128 stands for zero in the data rows.
Some points, each followed by its number:
[154 125 132 119 148 149 189 111 129 144 177 176 130 110 108 117  94 136  87 164  89 131 133 151] 0
[124 119 129 103 129 127 173 110 109 135 146 150 127 114 101 123 124 145 123 137 101 123 155 144] 1
[163  35 101 159  52 138  53 165 158  98 101  72 227 112 249 154 130 136 139  94 190 174 110  45] 2
[110 105 114 177 159 127 126 138 152  94  46  86 128 134 149 153 157 127 163 132 124 107 145 131] 3
[152 129 131 114 133 117 112 148 104 155 116 104 155 122 161 166  90 173 126 114 170 142 135  90] 4
[112 139 162  76 166 156 109 109 109 150 128 123 105 128 128 119 101 151 144 110 144 145 149 156] 5
[195 113 146 131  72 140 112 116 130 132 189 115 120 109 118 111 117 119 108 122 106 119 134  93] 6
[104 137 165 106 153 127 133  86 122 135 181 155  77 157  73  91 125 116  74 138  84 127 110 219] 7
[199 122 107  24 116 157  69 190 105 112 106  77 176 213 167 132 111 173   1 215 192 200  76   0] 8
[141 117 109 140  94 129 103 158 143 140 110  94 146 124 159 154 134 138 117 140 157 133 128  81] 9
[185 132 167 132 140  95 184 137 139 180 133 108 129  80 138 129  87 229   7 201 135 146 107  85] 10
[115 120 130 122 102 141  92 161 146 133  72  93 142 124 166 171 145 115 109 139 183 114  91  70] 11
[104 132 105 164  84 137 119 149 128 147 136 109 147 116 163 160 149 152 165 109 130 145 173  79] 12
[170 124 127  74 120 110 106 152 123 125 103 107 150 167 131 100 132 159 162 108 173 122 127 109] 13
[155 115 117 114 145 138 177 132 174  88 112  98  97 121 112 114 113 123 124 192 103  92 112 124] 14
[110 104 123 146 129 125 108 133 152 168 154 133 151 106 113 136 187 140 153 107 120 176 127 107] 15
[120 114 176 110 146 146 179 101 184 139 227 137 110 102  87 111 157  95 145  92  99 137 112 180] 16
[150 120 149 116 144 140 173 102 139 125 161 143 129 121  88 108 109 144  92 150 109 110 121 167] 17
[ 93 144 168 130 146 113 164 123  96 145  89 141 115  90 117 136 117 149 113 125 139  93 109 142] 18
[ 70 181 175 184 160 149 172 114 113 151 181 212 114  73  63 150 118 116 143  78 115 141 157 214] 19
[103  77 112 204 153  92 133 162 185  75   0  97 124 117 152 179 133 134 128 147 102 127 105 122] 20
[140 124  94 141  95 132  75 163 121 142  88  99 172 148 152 161 148 165 118 132 163 159 149  94] 21
[116 144 143  80 107 112 109 180 112 163  95 121 158 157 155 108 120 154 143 147 153 130 138  73] 22
[ 50 128 111 240 113 112 110 173  51  99   7 134 132  72 148 223 127 140 191  42 172 135 164  52] 23
[125 125 137 129 108 157 142 128 137 122 143 109 127 115 102 141 141 129 132 144 117 151 134 126] 24
[ 91 130 145 136 145 121 139 144  81 133 119 125 131 135 146 134 126 130 147  93 149 138 143 108] 25
[135 127 134  91 122 115 123 166 123 136 100 127 143 159 144 126 136 144 153 114 136 113 157  94] 26
[103 110 146 182 103 114  94 222 109 154  77 108 172 122 161 175 127 137  75  95 175  96 122  53] 27
[139 128 104 153  94 122 117 127 138 120 112 125 111 134 168 123 139 119 147 115 151 141 151 106] 28
[114 133 131 155 120 122 120 114 152 149 131 130 124 108 138 143 161 139 161 105 147 159 151 130] 29
[ 73 221 179 148 159 104 158 152  52 164  91 169  71  90  99 150  88 165  67  95 154  17 100 167] 30
[ 96 134 115 159 145 121 106 163 102 112  77 122 114 136 136 134 133 113 122 120 126 124 133 120] 31
[159 116 100  98 128 117 120  98 151 119 142 118 109 116 141 126  89 137 119 159  93 109 130 159] 32
[113 150  99 167 163 154 111  70  64  95 135 173 112 152 100 126 137 120 200  73 128 172 122 135] 33
[ 67 125  28  91 147 130 104  67 128 146 222 134 192 156  77  57 106  17 202 166  35 209 123 223] 34
[ 91 157 173 126 143 109 160 127  97 134 105 150 103 113 112 147 115 139 126 109 132  76 101 157] 35
[136 133  98 147 152 153 117  96 127 130 190 118 127 188  99  71 146  68  98 136 149 166 110 168] 36
[111 142  88 134  35 138  90 187 132  96 114  93 193 109 206 153 158 110 177 130 172 152 133  71] 37
[174  88 112 144 100 148 107 119 126  90 110 138 153 185 125 123 114 149 128 160 111 177 140 149] 38
[139  99  74 124  34 155  56 180 189 146  27  51 177 102 228 190 162 138  77 149 167 130 115  18] 39
[131 131 131 126 134 127 141 109 147 119 126 120 117 151 109 101 138 116 126 145 109 118 117 141] 40
[145 117 131 128 142  98 112 107 129  92 156 117 115 139 139  75 164 119 134 127 145 156 100 140] 41
[109 119 114 160 120 115  95 158 103 154 129 130 148 144 151 150 132 146 117 129 148 164 147 110] 42
[117 149 128 152 154 120 141 133 132 146  95 152 115  93 111 141 134 149 169 152 109  75 146 138] 43
[114 175  63 130  70 158  42 190  94 109  58 123 237 166  98 200  97 126  43 202  93 110 137  74] 44
[123 110 143 118 160 177 234  65 104 108 164 173 121 108  69 117  73 168  99 146  78 110 135 225] 45
[133 100 157 124 107 123 163 117 137 129 104 108 131 129 110 102 129 148  57 139 128 120 104 105] 46
[137 137 140  95 172  99 134  72 165 106 220 164  62 175 102  49 127  24 206 139  65 118 126 227] 47
[130 122 116 207 154  77 198  45 173  87 241 196 104 114  69  61 142  73 204 159  73 145  94 226] 48
New points follow, each followed by the number of its nearest point above by angle.
[185 107 124  86 119 130 137 105 165 128 156 120  95 150 122 117 119 114 126 178 104 122 108 158] --> 32
[122 128 145 132 130 127 117 140 116 141 150 143 129 133 149 156 120 122 183 104 113 132 149 160] --> 19
[208 106  76  76 126 131 126  28 200  88 186  95 103 142 132  90  29 167  92 196  70 104 144 186] --> 32
[126 130 148 102 150 124 153 134 146 141 122 138 123 148 125 117 127 139  87 142 122 102 126 140] --> 17
[134 138  99  90 166 154  76 105  74 129 194 141 112 152 117 120 102  77 133  69 139 126 141 114] --> 33
[106 153 121 134 108 138 109 147 134 135 137 128 121 128 122 103 135 103 133 134 147 119 133 115] --> 37
[101 143 149  94 160 140 127 128  85  69 158 134 105 169 123  73 137  57 165 152  65 154  93 170] --> 47
[ 92 119 130 141 149 115 151 145 123 116 108 137 121 125 105 129 136 152 117 108 133 123 133 130] --> 18
[138 123 107 122 125 147 152 133 156 106 112 102 111 121 116 112 125 121 127 161 123 101 138 115] --> 14
[144 118 131 126 135 127 124 139 119 143 121 116 118 123 143 136 112 135 141 121 135 134 135 109] --> 4
[131 141 136 121  86 151 164 123 136 118 137 106 111  97  93 149 160 131 116 132 129 138 136 122] --> 24
[106 165 154  61 142 141 100 153 135 167 164 138 108 124 106 126 129  76 160 103 101  92 139 175] --> 47
[183  86 100 132 102 126 115  86 157 117 149 125 124 133 175 121 137 121 104 130 145 136 118  94] --> 2
[156  99 141 151 139 138 122 154 111 142 104 100 139 102 160 159 107 136 130 120 139 144 114 110] --> 4
[129 141 135 118 164 107 139 120  89 106 130 150 105 126  91  77 142 127 155 103 121 124 135 127] --> 33
[133 136 153 120 155 115 160 137 123 117 122 134 113 141 116 108 129 147 104 147 124 113 128 132] --> 17
[120 154 157  91 115 134  99 142 119 171 154 122 102 124 123 122 108  84 141  79  97  93 110 149] --> 47
[113 122 174  91 174 129 168 121 119 122 142 124 101 149 107  80 125 140  87 146 103 100  80 193] --> 7
[157 119 104 135 140 140 170 150 178  62  94  75  88 107 104  96 111 134  96 201 103  67 128 130] --> 14
[109 131  84 140 125  89 168  80 132  61 155 182 106 151  99  65 179  64 179 105 125  84 114 139] --> 48
[134 132 108 141  97 139 112 116 116 143 137 123 144 131 117 137 127 127 132 111 116 156 162 134] --> 12
[118 132 112 101 151 144 100 118 106 154 153 150 122 143 117 124 125  78 146  77 120 138 124 115] --> 33
[156 117 131 120 104 122 124 125 144 104 154 126 104 117 130 118 128 100 116 138 115 126 146 120] --> 6
[107 120 122 136 123 115 112 138 126 134 134 132 109 142 114 122 145 133 129 141 132 141 138 115] --> 42
[132 120 133 131 137 120 111 129 113 132 133 151 143 132 148 152 127 115 172 100 111 139 154 146] --> 33
[186 105 163  67 192  96 226  40 163 156 255 197  32 125  41  29 106 174 112 128  58  91 174 218] --> 17
[107 129  94 146 160 161 103  81  79  92 134 178 114 152 117 133 141 123 199  57 123 165 150 154] --> 33
[109 147 121 148 155 141 135  99  76 120 122 163 124 150 113 128 140 101 176 109 127 142 115 145] --> 33
[107 140 109 124 138 151 124 131 147 127  87 118 106 124 136 125 150 118 120 157 152 119 120 125] --> 11
[150 115  70 155 113 120 138 150 153  82  37 149 135 145 134 139 145 158  96 182 132  89 115 150] --> 20
[133 130 113 113 149 147 157 140 145  87 104  98 100 104 105 117 107 122 125 181 113  97 135 114] --> 14
[111 125 147 138 121 133 144 147 105 128 106 128 143 141 120 155 128 161 111 111 148 114 155 122] --> 27
[140  99 115 143 120 131 109 130 130 100  85 122 147 139 179 148 131 130 150 127 145 161 146 108] --> 2
[154 133 173  68 137 144 116 123  96 100 180 147 122 167  98 124 123 113 131 126 116 130 112 160] --> 7
